Each pair is two rows. How far apart are they, by a hidden measure? 0 means very close, and 20 very far. Two or three weighted sums of its numbers give each row a place; it is the straight-line distance between the places.
-24| 37|-22|  8| 22| 20| 20| 20|  4|-16
-26|-12| -2| -8|  4| 32| 38|-18|-58| 26: 10
-20| -3|  2| -1|-39| -6| 12| -5|-23|-22
-21|  4| -9| -4| 16| 39| 33| -5|-43| 34: 5
-16|  6| -1| -6| -1| 22| 28| -4|-42|  7
  37|-127|  45|  39| -49| -17| -36| -25| -31| 106: 13
-10| 11|-13|  0| -5|  9|  5|  6| -5|-21
  21|-112|  32| -23|  67| -22| -28| -64|  -1|  30: 2
-11| 22|-12|  6|  2| 11|  7| 12|  0| -6
 -7| 13| -2| 12|-22| -2| 10| -5| -4| -9: 4
-12|-28| 74|-12|-45| 24|  0|-12|-29| 22
-17| 19|-10|  0| -1|  8|  8|  5| -8|-17: 7
-10| 17|-15| -2| 12| 11| 25| 12|-10|-22
  5|-35| 41|-35| 39|  8|-10|-44|-24| 13: 3
-21|  6|-75| -9| 68|-47| 23| -5| 35|-65
-19| 18|-10|  3|  0|  7|  8|  8| -3|-14: 5
-11|-25| 20|-28| 37| 17|  9|-30|-25|  7
 13| 27| -4| 21|  6| -4|-20| 12| 25| 16: 4
-34| 16|-39|-10| 17| 10| 58|  8|-24|-46
 -5| -5|-27| -1|  6|-45|-14|-17|  2|-37: 5
  0|-40| 16| 11|-46|-17| -6| -2|-24| 36
-17|-13| 15| -8|-27|  3|  5|-12|-21|-10: 4
 -5| 40|-17|  4| 25| 23|  8| 17| 10|  0
-19|-32| 22|-28| 18|  9| -2|-41|-25|  7: 4
  24|-127|  40|  17|  10|  -3| -30| -40| -17|  77
-34|-21| -9| -9| -6| 28| 53|-15|-61| 21: 12
-11| 18|-11| -7|  0| -1| 13|  0| -5|-16
 -5| 28|-11|  3|  0|  7|  4|  8|  2| -5: 1
-11| 22|-17|  4|  8| 13| 18|  8| -5|-19
-20| 33|-28|  2| 21| 17| 19| 11|  0|-21: 1
 28|-82|102|-76| 86| 44|-28|-89|-45| 51
 -8|  9|  3| -5| -4| 14| -2| 11| -5|-35: 12
-10| 26| -7|  5| -3|  7|  9|  5| -8|-10
-17| 37|-33| -4| 28| 22| 16| 19|  1|-12: 2
-2|37|-9| 8| 5|10|-5| 9| 4|-2
-13|  2| -6|  1|-22| -3|  8|-10|-14| -9: 6
 16| 26|-32| 15| 40|-38|-31|  0| 55| -3
 26|-30| 11| 20|-41|-61|-41|  0| 36| 11: 10
 -6|-36| 39|-34|  8| 16|  7|-38|-32|  8
-21| 34|-37|  8| 28| 12| 32| 18|  4|-23: 7
  3| 64|-22|  9| 40| 33|  8| 25| 22|  4
-15| 30|-51| -4| 55|-29| 18|  5| 25|-35: 2
-17| 19|-53| -3| 53|-16| 29|  3| 21|-50
-30| 10|-25| -7|  7|  1| 36| 11|-16|-39: 4
  6|  7|  3|  8|-14|-16|-17| -2|  5| -2
 11| 10| 25| 12|-42| -7|-39|-11|  2| 20: 2
 60|-18| 31| 47|-65|-41|-70| 35| 44| 78
 -6| 31|-14|  8|  5|  7|  3|  8| -2| -7: 9
 17| 15|  1| 13|-16| -4|-14| 12| 20| 11
 -4| 42|-12| -3| 23| 23| 19| 20| 13|-17: 4
-15|  9|-11|  8|-11| -1| 13|  7|-10|-17
  8|-33| 49|-43| 51| 43| 98|-21|-55| 74: 18
 -5| 13| -3|  6|-24|  0|-17|  1|  7| -3
  24|-114| 125| -73|  38|  20| -49|-110| -53|  57: 7
-18| 17|-13|  0| -9|  1|  7|  2|-10|-17
 -3| 12|  7|  7|-23| -6|-12|  3| -7| -7: 2
 11| 33|-26| 18| 28|-27|-23|  4| 39|  5
  2|  7|-15| 11|  2|-22|-15|  0| 23| -6: 4
 -6| -1|-16|-16| -2|  6| -4|  9| -9|-36
 37|-33|-41| 26|  5|-91|-51|  3| 88|  7: 5
 -22| -48| 108|   3|-127|  27|  18|   2| -52|  -1
 -5|  2| -2|  8|-14|  7| -1|  8|-11|  0: 15
 42|-76| 43|-75|-50|-29|-49| 13|-18|-86
-18| 34|-24|  2| 12| 21| 20| 20|  4|-18: 2
 31|  0| -8| 26| -7|-44|-47| 10| 64| 24
-17| 12|-17| -5|  0|  7| 24|  7| -9|-23: 5
 5|39| 1| 6|13|20|-3|23|10|-4
-6|16|-8| 7| 2|14| 0| 7|-2| 1: 3
 38| -5|  1| 38|-29|-36|-48| 24| 65| 49
 19|-70| 24|  9| 20| -6|-17|-25|-12| 51: 2
-14| 22|-12| -1|  7|  7| 13| 10| -1|-10
 25| -6| 49|-16|-29| -7|  2| 23|  4|-48: 4
 -3|  7|  5|  2|-25| -8| -8|-17|-13|-11
 36|-18| 23| 42|-56|-39|-51| 18| 39| 49: 9
 -4| 12| -6|  1| -8| 11|  3|  0|  0|-15
-17| 12| -8|  1| -8|  0| 12|  3|-10|-18: 2
  9| 28|  8|  1|-11|  9|-23|  0| 13|  7
 30|-15|-43| 25| 23|-76|-35|  5| 67| -8: 7
 13| 35|-36|  9| 42|-14|-25| -1| 46|  1
 15| 19|-41| 10| 47|-41|-35|  1| 61| -7: 4
 35| 16|-16| 28| 16|-47|-56|  4| 65| 20
 -3|  6|-16|  0| -2| -9| -2|  1|  2|-17: 5
  5| 33|-24| 10| 24| -7|-11|  5| 22| -1
 22| 17| 28| -8| -9|  6|  1| 18| 11|-26: 3
 -8| 30|-21|  1| 15| 10| 19| 25| -5|-15
 -3| 15|-20|-13|-12|  7|-24| 13| -1| -8: 2
  8|-11|-15|  9|-33|-40|-26| -9| 19|-14
 -7| 13| -5|  8|-10|  4| -1|  2| -5|-13: 3
  3| 45|-26|  5| 36| 13| -1|  7| 26|  1
 -3| -6|-36| -1| 14|-42|  8| -9|  8|-43: 4
 12| -1| 22|-14| -2|  0| 17| 33|  9|-60
 -4| 26|-12| -2|  7| 10| 15| 11|  8|-17: 7
 24|-29| 34|-38|-22| -9| -8| 23|-10|-59
 -7| 35|-13| 10| 16| 19|  0| 15| -1| -1: 3
 -7| 16| -2|  4| -9|  6|  8|  4|-10|-15
-30|-48| 16|-24|  0| 47| 64|-33|-94| 51: 13
  0| 18|-51|  8| 49|-35| -2| -6| 39|-32
  6| 39| -6| 11|  9| 21|-17| 11| 13| 15: 3
-18| 21|-22|-19| 13| 19| 28| 13|-13|-15
  2|-10| 19|  7|-47|-17|-16|-14| -4| -1: 5
-22| 21|-21|  0|  3| -1| 25|  9| -7|-26
 77| -8| 11| 50|-32|-61|-93| 20|112| 88: 4
 31| 10| 32|-17| -4|  4| -1| 31|  9|-44
 65|-26| 32| 48|-70|-61|-91| 14| 82| 75: 10
 32| 10| 19| 30|-34|-11|-47| 16| 40| 51
 -23| -18|  46|   4|-106|   8|   8|  13| -28| -18: 9
 -7| -8|  7|-19| 23| 14| 65| -6|-30| 10
 -3| 30|-14|  9| 16| 18| -3| 14|  8|  0: 11
-13|-11| 28| -7|-27| 13|  8| 15|-21|-13
  6| 21|-63| 12| 46|-26|  2|  3| 38|-24: 9
